In the data rows, the value 128 means zero.
Here are some points:
[189, 110, 89, 89, 89, 164, 140, 159, 117, 89, 145, 167, 173, 115, 185, 127, 89, 89, 90, 99, 90, 88, 107]
[116, 89, 95, 120, 89, 89, 89, 88, 134, 89, 102, 176, 107, 101, 105, 154, 163, 110, 90, 90, 132, 138, 106]
[120, 153, 111, 114, 166, 140, 149, 122, 169, 163, 144, 89, 107, 169, 153, 125, 132, 96, 118, 167, 144, 141, 107]
[99, 137, 89, 133, 158, 134, 99, 159, 151, 163, 161, 89, 165, 176, 124, 160, 197, 136, 93, 147, 186, 88, 143]
[106, 111, 110, 129, 181, 156, 101, 159, 177, 169, 155, 89, 144, 189, 113, 143, 176, 117, 107, 178, 189, 149, 130]
[155, 141, 176, 214, 89, 89, 141, 135, 93, 94, 100, 89, 92, 89, 142, 94, 89, 219, 183, 90, 89, 172, 96]
[110, 168, 118, 112, 163, 153, 143, 174, 93, 157, 98, 128, 91, 124, 89, 89, 112, 146, 119, 171, 101, 88, 187]
[111, 122, 89, 102, 139, 170, 103, 168, 148, 150, 123, 129, 112, 108, 100, 93, 92, 112, 99, 158, 110, 105, 175]
[146, 156, 120, 153, 174, 101, 140, 101, 167, 172, 145, 89, 169, 149, 158, 124, 89, 137, 135, 164, 156, 147, 90]
[89, 170, 89, 89, 142, 139, 143, 160, 89, 134, 89, 105, 89, 142, 89, 89, 148, 113, 93, 132, 121, 88, 154]
[102, 139, 145, 94, 140, 166, 145, 167, 98, 145, 102, 147, 91, 138, 114, 125, 130, 110, 153, 137, 154, 89, 106]
[157, 150, 134, 89, 206, 146, 124, 128, 107, 212, 89, 116, 89, 201, 177, 188, 147, 97, 147, 194, 223, 101, 123]
[109, 122, 103, 124, 140, 142, 123, 115, 156, 143, 161, 103, 118, 135, 89, 114, 117, 99, 93, 138, 142, 127, 142]
[135, 176, 152, 105, 113, 128, 187, 99, 103, 118, 213, 160, 100, 112, 146, 126, 89, 89, 154, 124, 116, 111, 112]
[91, 137, 186, 96, 135, 156, 148, 165, 97, 136, 93, 139, 116, 142, 89, 116, 164, 130, 184, 131, 144, 102, 111]
[199, 89, 159, 89, 112, 135, 89, 126, 99, 123, 155, 89, 110, 102, 190, 150, 89, 95, 137, 120, 100, 105, 104]
[133, 137, 131, 160, 159, 133, 104, 104, 181, 162, 172, 98, 121, 145, 125, 123, 98, 105, 127, 162, 126, 162, 147]
[176, 89, 140, 136, 111, 110, 89, 129, 89, 120, 147, 135, 115, 145, 190, 196, 119, 157, 136, 118, 157, 102, 90]
[129, 98, 129, 142, 89, 117, 114, 150, 89, 89, 180, 91, 137, 99, 128, 160, 145, 157, 130, 90, 140, 98, 91]
[189, 149, 177, 135, 148, 145, 148, 119, 156, 165, 95, 105, 89, 174, 185, 186, 156, 98, 167, 161, 176, 178, 120]
[89, 161, 171, 155, 174, 89, 135, 122, 89, 162, 90, 175, 147, 177, 110, 118, 168, 182, 192, 162, 159, 143, 141]
[104, 136, 91, 137, 89, 181, 137, 143, 219, 89, 114, 193, 152, 89, 110, 92, 96, 89, 114, 90, 89, 148, 100]
[89, 140, 164, 91, 96, 170, 159, 151, 104, 89, 118, 149, 89, 139, 89, 107, 199, 90, 168, 102, 121, 111, 128]
[103, 194, 109, 108, 98, 92, 192, 88, 123, 95, 142, 95, 96, 139, 118, 89, 102, 107, 117, 90, 97, 135, 90]
[105, 133, 181, 125, 117, 174, 121, 195, 94, 121, 129, 129, 151, 134, 133, 100, 96, 159, 221, 110, 119, 129, 90]
[167, 158, 137, 161, 95, 98, 171, 102, 151, 108, 97, 135, 89, 127, 180, 142, 102, 151, 134, 99, 113, 189, 114]
[89, 154, 105, 132, 150, 148, 123, 119, 195, 166, 187, 89, 118, 143, 94, 142, 126, 102, 91, 149, 150, 117, 113]
[102, 152, 89, 116, 167, 89, 125, 88, 116, 190, 149, 123, 163, 126, 108, 89, 89, 120, 90, 180, 117, 88, 138]
[138, 172, 89, 89, 92, 178, 134, 173, 158, 133, 121, 143, 205, 94, 146, 89, 89, 89, 93, 109, 89, 88, 90]
[156, 108, 114, 151, 164, 127, 89, 172, 89, 170, 89, 152, 171, 159, 143, 157, 89, 175, 143, 165, 152, 88, 99]
[187, 180, 151, 205, 89, 142, 198, 151, 176, 110, 90, 182, 106, 95, 186, 131, 89, 149, 150, 97, 89, 209, 90]
[197, 89, 89, 89, 115, 128, 103, 123, 107, 124, 200, 157, 190, 113, 217, 205, 98, 89, 90, 110, 156, 88, 90]
[174, 137, 181, 119, 116, 113, 113, 124, 101, 104, 136, 136, 89, 152, 159, 157, 126, 132, 184, 104, 143, 145, 90]
[97, 100, 183, 138, 138, 116, 125, 101, 89, 110, 103, 200, 112, 143, 100, 143, 160, 148, 157, 128, 151, 151, 129]
[189, 128, 165, 186, 89, 115, 180, 116, 162, 89, 99, 189, 89, 89, 161, 146, 94, 145, 113, 90, 90, 200, 95]
[179, 100, 89, 111, 106, 89, 119, 88, 107, 93, 139, 141, 107, 123, 151, 167, 164, 102, 90, 113, 164, 129, 175]
[117, 165, 89, 145, 104, 89, 152, 88, 122, 108, 176, 144, 148, 113, 133, 151, 150, 157, 90, 93, 156, 112, 115]
[158, 178, 89, 89, 89, 195, 179, 185, 171, 89, 103, 182, 161, 101, 151, 89, 96, 89, 90, 90, 89, 120, 116]
[134, 114, 117, 179, 168, 113, 123, 97, 175, 153, 188, 104, 143, 157, 134, 144, 131, 150, 104, 166, 166, 162, 111]
[130, 94, 152, 89, 89, 175, 110, 146, 107, 89, 162, 120, 168, 89, 137, 131, 119, 92, 142, 90, 101, 88, 123]
[89, 132, 95, 166, 111, 122, 90, 131, 160, 126, 94, 111, 136, 89, 97, 95, 113, 164, 112, 115, 97, 144, 142]
[118, 121, 157, 147, 139, 104, 121, 90, 118, 151, 152, 116, 129, 107, 107, 104, 104, 134, 146, 149, 107, 130, 204]
[132, 122, 111, 119, 178, 155, 117, 153, 179, 155, 152, 89, 102, 181, 138, 140, 145, 89, 107, 167, 158, 165, 149]
[173, 157, 164, 106, 153, 147, 185, 114, 147, 142, 93, 135, 89, 179, 176, 181, 152, 89, 141, 139, 169, 162, 103]
Then 24 other points, each followed by its number:
[89, 108, 184, 149, 106, 131, 93, 136, 142, 113, 165, 89, 217, 89, 89, 89, 89, 156, 203, 99, 89, 178, 102] 0
[89, 126, 185, 119, 124, 113, 173, 123, 98, 101, 109, 201, 168, 124, 89, 125, 181, 134, 175, 96, 160, 155, 143] 1
[169, 89, 110, 89, 89, 167, 100, 160, 128, 89, 139, 151, 168, 89, 163, 145, 90, 89, 114, 90, 103, 88, 111] 2
[104, 123, 89, 120, 147, 142, 97, 131, 173, 149, 114, 125, 122, 134, 89, 89, 131, 120, 106, 163, 97, 135, 201] 3
[160, 178, 116, 183, 89, 93, 198, 147, 139, 91, 89, 172, 91, 89, 144, 100, 89, 164, 126, 103, 89, 158, 120] 4
[140, 125, 130, 123, 89, 144, 101, 170, 95, 89, 165, 90, 144, 116, 152, 157, 148, 138, 141, 90, 133, 88, 90] 5
[89, 153, 90, 103, 148, 161, 159, 157, 163, 150, 143, 89, 106, 141, 95, 115, 143, 89, 112, 153, 142, 99, 123] 6
[166, 99, 116, 91, 196, 198, 93, 135, 181, 177, 131, 89, 89, 179, 166, 200, 132, 89, 108, 189, 181, 128, 134] 7
[170, 121, 159, 191, 89, 89, 150, 109, 123, 89, 116, 143, 89, 89, 148, 139, 105, 179, 119, 90, 94, 186, 120] 8
[153, 89, 100, 137, 145, 118, 104, 137, 123, 134, 177, 101, 153, 177, 157, 201, 176, 126, 90, 127, 193, 115, 115] 9
[148, 89, 184, 144, 89, 95, 109, 91, 89, 89, 183, 89, 118, 89, 117, 89, 89, 142, 177, 90, 89, 157, 106] 10
[89, 150, 91, 153, 143, 115, 97, 130, 157, 150, 139, 89, 124, 116, 89, 89, 123, 126, 102, 148, 120, 124, 168] 11
[129, 115, 113, 169, 167, 89, 122, 113, 125, 155, 121, 116, 162, 173, 133, 131, 112, 174, 125, 150, 153, 164, 122] 12
[107, 182, 89, 116, 148, 89, 174, 88, 140, 153, 162, 101, 142, 137, 107, 89, 89, 116, 90, 176, 89, 114, 130] 13
[110, 141, 164, 164, 110, 116, 103, 105, 112, 118, 89, 113, 118, 127, 129, 150, 143, 180, 169, 94, 151, 152, 90] 14
[135, 91, 119, 103, 89, 164, 111, 130, 172, 89, 101, 176, 140, 89, 121, 112, 102, 89, 111, 90, 89, 124, 122] 15
[89, 169, 170, 148, 89, 89, 188, 88, 89, 91, 156, 165, 149, 89, 89, 89, 112, 172, 161, 93, 89, 129, 111] 16
[100, 102, 181, 142, 156, 89, 130, 135, 89, 140, 89, 138, 147, 164, 89, 102, 155, 173, 168, 148, 136, 144, 142] 17
[89, 147, 122, 144, 89, 123, 172, 132, 89, 94, 154, 110, 89, 89, 89, 92, 129, 150, 124, 96, 97, 95, 167] 18
[100, 89, 115, 157, 135, 92, 102, 88, 149, 119, 167, 145, 129, 132, 96, 123, 136, 132, 90, 136, 135, 163, 145] 19
[132, 194, 139, 120, 138, 159, 162, 134, 156, 156, 101, 115, 125, 166, 165, 163, 158, 100, 164, 131, 180, 130, 90] 20
[148, 106, 154, 137, 106, 145, 89, 195, 92, 105, 136, 127, 150, 143, 170, 141, 125, 185, 159, 97, 135, 115, 90] 21
[109, 90, 89, 124, 127, 89, 95, 94, 116, 109, 89, 106, 139, 135, 93, 89, 109, 145, 90, 108, 94, 127, 90] 22
[110, 130, 153, 92, 103, 162, 119, 152, 90, 99, 137, 89, 164, 95, 89, 89, 144, 128, 178, 100, 89, 102, 145] 23
Which three of these numbered points are nearest to each point below, ignoring the 2 directions in which the first points spread most? Their numbers follow each, nearest first.
[145, 111, 116, 163, 153, 101, 110, 121, 107, 172, 121, 160, 158, 155, 174, 188, 99, 180, 122, 173, 172, 104, 92] > 12 2 9
[201, 89, 160, 91, 130, 170, 89, 113, 150, 133, 169, 94, 89, 111, 181, 170, 89, 89, 127, 136, 112, 130, 103] > 7 2 15
[129, 160, 148, 185, 89, 89, 144, 121, 114, 117, 129, 89, 119, 100, 136, 136, 105, 193, 150, 100, 93, 145, 117] > 11 8 14
[128, 89, 120, 94, 89, 180, 89, 132, 184, 89, 152, 160, 124, 89, 108, 91, 89, 89, 103, 90, 89, 125, 127] > 15 3 2
[154, 131, 169, 131, 115, 119, 118, 119, 91, 97, 95, 140, 89, 173, 166, 158, 164, 147, 174, 116, 138, 154, 90] > 14 15 5
[95, 89, 143, 173, 102, 89, 89, 88, 138, 89, 121, 155, 112, 102, 102, 132, 169, 151, 118, 90, 131, 184, 120] > 19 8 14
[186, 146, 119, 152, 103, 89, 157, 98, 97, 89, 134, 121, 96, 98, 145, 156, 132, 151, 127, 92, 95, 148, 145] > 8 11 18
[160, 115, 89, 89, 89, 193, 120, 162, 134, 105, 109, 155, 189, 90, 154, 134, 89, 91, 90, 107, 89, 88, 108] > 2 15 7
[149, 108, 112, 167, 133, 97, 133, 88, 152, 142, 157, 133, 140, 125, 173, 179, 94, 135, 90, 127, 158, 145, 90] > 12 9 8
[100, 228, 102, 107, 108, 89, 212, 88, 129, 120, 191, 124, 93, 115, 102, 89, 90, 101, 118, 107, 91, 115, 90] > 13 6 16
[108, 106, 110, 109, 175, 89, 89, 88, 103, 193, 89, 105, 177, 139, 101, 95, 121, 141, 108, 185, 140, 101, 190] > 12 17 22
[112, 126, 139, 89, 141, 165, 148, 173, 107, 127, 123, 154, 89, 148, 97, 132, 142, 89, 129, 135, 159, 93, 128] > 6 15 20
[89, 171, 160, 127, 178, 104, 168, 115, 89, 170, 90, 184, 153, 165, 101, 120, 172, 163, 174, 151, 168, 125, 144] > 1 17 16
[89, 105, 98, 160, 147, 113, 89, 118, 153, 125, 144, 89, 125, 135, 89, 89, 172, 139, 96, 131, 110, 163, 155] > 11 8 19
[170, 89, 164, 89, 94, 144, 89, 132, 98, 89, 155, 130, 141, 89, 152, 124, 89, 89, 157, 91, 89, 102, 150] > 2 15 23
[132, 125, 158, 147, 89, 89, 145, 107, 89, 89, 153, 100, 89, 89, 108, 89, 114, 165, 149, 90, 89, 139, 144] > 18 10 11
[155, 164, 125, 170, 95, 89, 155, 88, 137, 98, 124, 124, 93, 107, 170, 152, 118, 164, 120, 95, 114, 155, 108] > 8 11 4
[89, 117, 136, 168, 166, 107, 102, 123, 114, 195, 89, 118, 157, 143, 104, 89, 96, 176, 145, 189, 124, 116, 132] > 12 17 11
[100, 114, 92, 130, 154, 130, 116, 133, 181, 157, 157, 89, 121, 145, 97, 118, 156, 97, 92, 146, 143, 134, 131] > 8 6 11
[171, 196, 120, 181, 121, 114, 214, 143, 155, 107, 104, 186, 112, 118, 168, 103, 89, 172, 145, 132, 89, 180, 102] > 4 13 6
[93, 123, 155, 132, 164, 95, 110, 139, 89, 142, 89, 137, 137, 173, 89, 96, 172, 171, 176, 155, 145, 135, 130] > 17 14 23
[89, 148, 89, 156, 138, 107, 139, 115, 168, 131, 175, 128, 99, 120, 89, 105, 170, 130, 90, 138, 111, 133, 150] > 8 11 19
